rotation ticks, each row followed by its count of ticks:
The counts run from 0 to 578.
-21; 5; 7; 17; 6; 0; 14; 22; -12; -8; -26; 13; -13; 2; 26; 5; -34; 19; 11; 8; -3; 5; 15; -10; 31; 4; 29; -28; -5; -15; 9; -27; 46; -5; 9; 25; -9; -12; 2; -8; -18; -7; 27; -20; -6; 7; 21; 8; -5; 11; -22; -2; 10; 8  350
-27; 22; 13; 22; -10; -8; 8; 25; 22; -10; -24; 40; 20; -9; 18; 3; -24; 12; -12; 11; -6; -10; 11; -25; 38; -11; 20; 0; 5; -4; 16; -24; -2; 3; 9; 18; 2; -26; 10; 13; 11; 13; -12; -35; -9; -13; 3; 27; -25; 11; 10; 7; 19; -4  504
-44; 1; 4; 17; 8; -21; 16; 11; 2; -4; -19; 24; 2; -12; -8; -5; -10; 34; 5; -25; -14; 2; 1; -17; 28; -22; 29; -43; 11; -8; 10; -16; 32; 15; 21; -4; -5; -9; 9; 9; -4; 8; -2; -11; -17; -4; 6; 34; -6; -2; -7; 7; 14; 26  275
-20; -4; -18; 11; 17; 3; -1; 21; 8; -2; 2; 40; 9; -33; 51; 13; -21; 17; -11; -3; 3; 1; 14; -23; 13; -11; 10; -10; 10; -28; -4; -36; 13; 5; 25; 13; -1; -12; -26; -16; 23; 5; -2; -5; -9; 11; 2; 15; 4; 20; -8; 8; 13; -10  322
-14; 14; 18; 29; 7; -6; 3; 20; -5; -18; -34; 28; -9; 3; 34; 0; -26; 15; 14; 2; -5; -7; 7; -4; 29; 9; 32; -27; -2; -10; 7; -26; 26; -6; 11; 22; -6; -26; -2; 3; -6; 3; 10; -39; 0; -10; 20; -6; -13; 15; -3; -10; 6; 10  431
-33; -16; 2; -9; 7; -6; 18; 31; -2; 8; 1; 34; 17; -4; 17; 2; -17; 24; 4; 3; -6; 5; 35; -16; 10; -2; 31; -26; 9; -7; 0; -21; 22; 3; 8; 22; -9; -13; -6; -11; 9; 6; 25; -10; -8; 21; 21; 31; 16; 29; -19; 22; 5; -1  209
-13; -2; -21; 27; 22; 13; -11; 16; 1; -3; -7; 40; -11; -37; 29; 8; -24; 6; -3; -16; 9; -12; 3; -29; 12; -21; 2; -19; 2; -19; -1; -31; 32; 9; 41; 7; 5; -11; -18; -18; 10; 9; -5; -4; 0; -4; -17; 16; 5; -1; -10; -1; 17; -6  427
-24; -3; -17; 25; 6; -15; 4; 20; -2; 7; -35; 44; 5; -15; 2; 5; -35; -3; -16; 9; 10; -10; -5; -22; 6; -7; 7; -34; 13; -6; 23; -19; 16; -3; 15; 14; -19; -25; -26; 0; -11; 8; 18; -24; 12; 5; 21; 22; 14; 26; 9; 9; 2; -13  280
-1; -3; -9; 21; -1; -3; -7; 26; -9; 1; -6; 38; 25; -3; 40; 5; -23; 0; 4; -4; 2; -2; 38; -34; 2; -2; 43; 2; 5; -14; -10; -4; 38; 4; 14; 24; 10; -9; 4; -7; -7; 14; 9; -31; -22; 6; -10; 5; -11; 26; -14; -4; -5; -8  226
-34; 0; -3; 9; 29; -7; -5; 16; -6; 13; 0; 26; 26; -17; 25; 17; -28; 13; -8; 0; 9; -7; 4; -47; 11; -17; 28; 1; 4; -13; 6; -11; 24; -4; 27; 29; 7; -15; 1; -8; -13; 23; 7; -11; -16; 3; -3; 23; -12; 10; -7; 7; 13; -5  420
-20; 3; 9; -4; 3; -10; -1; 43; -4; -7; 7; 50; 22; -4; 17; -12; 0; 20; -3; -13; -4; -14; 34; -21; 9; -15; 27; -17; 14; -13; -13; -6; 16; 1; 18; 18; 14; -28; 12; -7; 20; 22; -7; -20; -16; -7; -9; 27; -2; 8; -26; 9; 7; -1  397
-17; 0; 4; 17; 10; 14; 3; 9; -14; 4; -14; 13; -11; -7; 28; 9; -24; 15; 10; -15; -7; -1; 10; -22; 23; 8; 38; -24; -9; -24; -3; -19; 61; -13; 6; 27; 3; -11; 7; -15; -20; 1; 19; -15; -8; 11; -8; 20; -8; 7; -26; -8; 9; 13  164
-9; -3; -10; 30; 2; 33; 9; 16; 6; -10; -20; 25; -15; -17; 30; 10; -28; 5; 1; -15; -15; 4; 25; -11; 32; 5; 24; -15; 3; -33; -7; -28; 36; -9; 2; 18; -6; 2; -11; -19; 6; -2; 6; -14; -9; 22; -15; 21; -17; 11; -18; -7; 2; 5  515
-38; -3; -27; 8; 2; -14; 12; 23; -2; 9; -6; 35; 16; 5; 26; 7; -34; 4; -15; -1; 7; 10; 10; -32; 20; -15; 3; -19; 22; -24; 12; -19; 12; 3; 12; 15; -2; -18; -9; -15; -1; -9; 13; -16; -20; 1; 13; 34; 22; 12; -20; 18; 4; 1  464
-21; 16; 25; 20; -18; 5; 7; 29; 14; 1; -25; 34; 5; -6; 1; -2; -6; 13; -12; -2; -17; -8; 20; -10; 22; 11; 35; -9; 6; -9; 6; -17; 25; -13; -26; 22; -5; -18; 1; 10; 1; 12; 2; -35; -3; 8; -3; 38; -17; 23; 2; -1; 12; -2  229
-36; 4; -32; 18; 0; -15; 28; 9; 5; -6; -15; 32; 27; -9; 10; -4; -17; 29; -8; -3; -3; 10; 19; -17; 23; -19; 22; -31; 19; -31; 15; -11; 19; 1; 13; -6; -5; -15; -1; 7; 10; -9; 2; -11; -30; 11; -2; 27; -7; 6; -14; 19; 10; 6  381
-24; 11; 29; 9; -13; -3; 0; 33; 6; 8; -16; 30; 5; -2; 32; 10; -24; 5; -4; -6; -10; 2; 15; -19; 28; 16; 29; -4; 0; -3; 8; -27; 11; -4; -13; 36; -6; -16; -1; -8; 0; 9; 6; -34; -1; -1; 17; 36; -12; 27; 2; -2; 14; -2  147
-23; -5; 21; 22; -5; -12; 11; 24; -4; -19; -39; 38; -1; 5; 0; -10; -13; 19; 18; -7; -19; 4; 25; -4; 28; -1; 40; -37; 3; -6; -2; -7; 29; 0; 25; 15; -10; -11; 5; -5; -4; 12; 12; -32; -1; -8; 13; 11; -15; 10; -5; -10; -17; 15  185
-34; 12; -8; 13; 21; -15; -1; 19; -10; -3; -20; 40; 15; 4; 14; 5; -28; -5; -16; 2; 0; 3; 1; -26; 29; -12; 4; -15; 9; -38; 21; -9; 13; -28; 26; 28; -8; -22; -15; -27; -10; 10; 9; -31; -15; -7; 6; 24; 4; 7; -12; -2; -5; -6  360
-30; 7; 0; 10; 3; -5; -1; 47; -23; 1; -6; 42; -9; 0; -11; -3; -21; 0; -3; -9; 5; -10; 23; -27; 5; -11; 14; -29; 5; -15; 6; -7; 38; -10; 4; 21; 4; -24; 11; -21; -9; 8; 18; -17; -6; 9; 0; 33; 24; 3; -34; 5; -8; -5  457
-14; 5; -12; 22; -8; -3; 6; 48; -13; -9; -17; 37; -11; -5; 5; -3; -21; -3; 3; -1; 6; 3; 40; -14; 3; -9; 14; -37; 13; -31; 5; -8; 42; -8; -11; 7; 6; -11; -7; -8; 8; 3; 25; -23; -18; 28; 2; 11; 15; 12; -25; -1; -9; 3  16
-24; 10; 33; 23; 3; -10; -14; 42; -10; -6; -26; 35; -7; -20; 3; 6; -22; 2; 4; -11; -3; -10; 9; -33; 3; -12; 40; -14; -3; 12; 5; -12; 40; 5; 6; 21; 10; -5; 13; 3; -1; 26; 14; -27; -3; 4; 7; 8; -11; 10; -4; -15; 5; 0  519
-27; -7; -16; 17; 3; -13; 11; 6; 9; 7; -3; 44; 5; -18; 16; -6; -4; 34; 0; -26; -13; -1; 4; -9; 15; -13; 20; -44; 19; -8; 0; -27; 23; 21; 34; -6; -12; -15; -18; 5; 12; 4; -7; -3; -6; -5; 1; 37; 11; 14; -5; 8; 17; 21  29
-29; 6; -1; 31; 17; -18; 4; 16; 6; -16; -41; 38; 14; -8; 10; -1; -29; 12; -7; 6; 6; -12; -9; -19; 21; -10; 18; -27; 8; -7; 24; -18; 9; 1; 33; 10; -14; -20; -14; 8; -4; 14; 6; -31; 4; -13; 18; 6; -13; 11; 7; -1; 5; -2  176
-22; 22; 7; 12; 6; -20; -5; 28; -1; 0; -19; 35; 28; -6; 18; -4; -14; 16; -13; 1; 7; -23; 3; -26; 14; -13; 29; -9; 13; -1; 12; -13; 16; -3; 13; 19; 15; -40; 14; 13; 1; 21; -15; -40; -11; -23; 3; 27; -2; 10; -4; 8; 24; -3  317
-17; 0; -15; 25; 9; 16; 5; 10; 0; -8; -19; 29; -14; -13; 53; 10; -34; 0; -2; -5; -4; 7; 8; -11; 30; 5; 9; -16; 8; -39; -1; -32; 25; -11; 13; 19; -11; -4; -30; -24; 0; -2; 10; -17; -13; 7; -2; 10; -4; 22; -9; -6; 3; 0  75
-15; -6; -34; 15; 4; -20; 9; 13; -5; 4; -2; 37; 17; 5; 47; -2; -19; 15; 1; -12; 11; -1; 15; -22; 5; -11; 20; -28; 23; -23; -5; -13; 24; 8; 35; 7; 4; -18; -8; -4; 1; 2; 4; -15; -23; -13; 1; 12; 19; 15; -20; 12; 12; 11  31
-35; 4; -1; 32; 5; -14; -5; 13; 10; 7; -30; 20; 15; -19; 28; 20; -42; 5; -13; -3; 6; 1; -8; -44; 18; -14; 27; 2; 10; -1; 16; -25; 22; 12; 11; 12; -4; 1; -7; 12; -6; 6; 6; -23; -14; 2; 7; 10; -15; 16; 15; -2; 12; 4  340
-41; 7; 2; 16; 22; -5; 3; 13; -6; -13; -26; 31; 13; 4; 5; -3; -16; 13; -5; -11; -12; 9; 9; -18; 39; -13; 15; -16; 10; -43; 7; -4; 21; -24; 10; 23; 0; -15; -2; -19; -4; 16; -2; -26; -29; -6; -8; 27; -13; -3; -20; -9; -5; 10  441
-3; 8; -16; 33; -9; -2; -4; 4; -2; 19; -14; 31; -8; -18; 41; 4; -16; 11; -3; -21; 2; -19; -7; -20; 4; 14; 33; -24; 6; -5; 6; -22; 45; 13; 11; 14; -5; -18; -18; 20; -14; 6; 0; -25; -5; -11; -4; 26; 9; 24; 0; -4; 30; 9  490
-20; 12; 7; 33; -6; -12; -2; 8; 10; 4; -21; 22; 11; -9; 39; 14; -33; 7; -3; -20; -7; 0; -6; -31; 21; -6; 32; -5; 12; -3; 5; -25; 25; 11; 15; 7; 1; -3; -13; 16; -9; 12; -8; -30; -18; -12; -2; 17; -17; 20; 9; -14; 26; 19  154
-27; -14; -19; 9; 6; -7; 12; -4; 9; 12; 3; 36; 24; -6; 44; 3; -14; 24; 0; -16; -12; 5; 7; -12; 18; -4; 27; -25; 13; -22; -6; -23; 14; 7; 32; 15; -16; -11; -24; -4; 4; 6; 4; -14; -13; -4; 1; 30; 2; 30; 1; 8; 17; 10  216
-22; 9; 1; 24; 6; -11; -14; 21; 6; -6; -11; 44; 21; -26; 20; 3; -15; 5; -12; -18; 0; -13; 10; -38; 14; -28; 21; 3; 16; -16; -1; -14; 12; 10; 28; 6; 16; -7; -1; 6; 18; 26; -24; -17; -18; -13; -27; 21; -17; 4; -2; -4; 8; -2  152
-39; 5; -12; 25; 15; 2; 2; 15; 2; -13; -30; 40; 13; -6; -7; 3; -23; 0; -19; -8; -10; 6; 11; -28; 34; -15; 10; -10; 16; -42; 17; -7; 13; -24; 14; 15; -9; -11; -8; -10; -2; 13; -6; -25; -24; -4; -17; 33; -13; -4; -16; -2; -13; 1  442
-23; -4; -14; 12; -19; -3; -3; 42; -9; 17; -2; 36; -8; 0; -2; 6; -26; -12; -6; -23; -3; 7; 25; -42; 5; -15; 16; -17; 16; -14; 3; -5; 36; 5; -2; 14; 6; -3; 9; -17; -1; 5; 8; -15; -18; 10; -16; 44; 14; 15; -28; -1; -3; -3  375
